In the data rows, zero lies at 7.5, halfway between 7 and 8.
Here are some points, each followed by its number:
8;10;10;5;8;6;9;4;11;6;7;5;5;8;9;7;9;10 0
12;7;7;7;7;9;7;8;7;7;7;7;7;8;7;8;7;6 1
4;9;8;7;6;7;8;8;8;9;4;7;9;8;8;7;7;6 2
7;9;9;5;5;7;8;10;9;5;7;8;7;9;8;9;8;6 3
6;7;8;9;8;9;7;11;6;7;9;7;9;6;9;11;7;6 4
8;7;6;6;8;7;7;8;6;8;8;10;10;6;9;6;7;5 5
7;7;7;9;9;9;7;8;8;8;8;7;6;8;8;10;7;9 6
7;5;6;13;8;9;7;8;6;7;2;7;3;7;7;9;7;11 7
9;9;9;7;6;6;9;8;8;6;7;5;6;9;5;9;8;9 8
4;9;7;8;7;9;8;8;7;6;8;6;7;7;7;8;7;5 9
6;8;7;8;5;9;8;10;5;9;5;3;8;7;6;8;9;8 10
10;5;7;10;10;11;5;8;8;7;9;9;6;8;8;5;5;8 11
9;10;5;5;7;9;9;10;9;7;10;6;6;8;11;5;7;4 12
10;9;7;9;6;6;8;10;7;8;9;4;6;8;4;9;9;9 13
4;8;6;5;5;7;7;10;6;7;8;9;12;6;9;5;10;5 14
9;6;8;6;3;2;5;6;6;10;10;10;8;5;7;7;9;5 15
5;6;6;8;9;9;8;5;7;8;8;8;7;7;8;9;6;8 16
9;10;8;8;5;7;8;5;9;6;7;6;9;11;7;5;9;5 17
11;6;7;9;8;9;6;7;8;7;13;6;6;8;6;8;6;9 18
9;7;7;6;6;5;6;6;8;11;10;9;8;6;10;5;10;6 19
6;7;6;7;9;5;9;6;5;4;11;8;8;10;3;8;5;10 20
10;3;5;7;9;9;4;8;7;4;11;9;8;5;6;7;5;12 21
8;7;6;6;9;10;6;6;9;9;8;8;9;6;7;6;9;9 22
8;7;9;9;11;7;8;4;5;5;8;8;7;7;10;8;8;9 23
6;6;6;7;9;8;8;5;6;8;8;11;9;5;8;6;6;5 24
9;9;11;7;7;5;9;9;10;7;6;6;7;10;7;7;10;9 25
8;6;6;9;9;10;6;8;7;7;7;7;8;7;6;8;6;10 26
7;4;8;5;10;8;8;6;9;7;7;10;4;9;6;9;9;8 27
7;7;9;9;8;6;13;8;5;9;8;10;10;4;8;6;10;6 28
6;5;8;4;10;7;4;6;11;9;7;12;6;8;6;8;5;9 29
9;9;9;8;6;8;10;7;6;9;5;6;6;9;6;9;9;7 30
Which point above is nearest to each new point by angle, seen from the average point of the numbered points? Its number follows each.
5;7;0;3;4;9;10;8;13;7;11;7;8;5;7;6;2;6 12
8;8;11;4;7;6;8;4;10;7;9;6;6;9;8;8;9;9 0
7;5;7;7;9;7;6;5;9;8;5;10;6;7;8;7;7;9 29
9;6;6;8;8;8;7;7;7;9;4;9;7;7;8;10;5;8 7
10;5;7;8;10;9;7;5;8;6;9;8;8;7;7;9;5;12 21
9;5;7;7;11;6;8;9;9;7;5;10;6;7;7;7;6;9 29
7;5;12;9;10;12;7;11;0;7;10;11;11;7;9;13;5;7 4
9;10;12;7;10;5;8;9;10;10;9;5;4;9;1;5;3;9 8
8;9;7;9;6;9;8;10;7;6;9;4;7;8;5;8;8;8 13
9;10;9;4;6;5;8;5;8;10;10;9;9;5;12;6;8;6 19
7;4;5;5;11;8;4;4;2;11;7;9;7;10;11;9;13;6 19
11;5;7;8;7;11;6;9;8;8;8;10;10;8;8;8;4;9 11
8;6;5;9;5;9;8;10;11;1;8;7;8;9;10;11;11;7 3
8;8;7;7;7;8;7;7;8;7;7;6;7;8;8;8;8;8 0
7;10;10;9;4;7;7;7;7;7;9;7;9;8;8;6;8;6 17
8;9;8;8;6;8;8;10;7;8;7;6;9;7;8;8;7;4 4
4;8;4;5;5;9;8;9;8;5;6;9;10;8;9;4;12;6 14
8;6;7;8;9;9;9;6;5;6;8;8;10;5;5;10;11;6 28
9;8;8;11;8;6;9;7;7;7;8;7;7;4;9;5;4;6 28
8;6;6;10;8;8;6;6;6;7;11;8;8;6;7;9;6;7 18
8;8;9;8;6;8;8;10;9;7;7;6;7;9;6;6;8;7 25
7;7;8;9;8;8;8;7;6;7;10;8;7;7;8;10;7;6 4
8;10;8;10;8;8;6;7;5;9;4;6;7;8;5;8;8;6 30
8;6;7;6;10;7;5;2;8;9;5;10;6;6;9;7;7;7 29
5;7;7;5;5;7;2;8;8;10;6;9;9;8;4;5;9;5 14
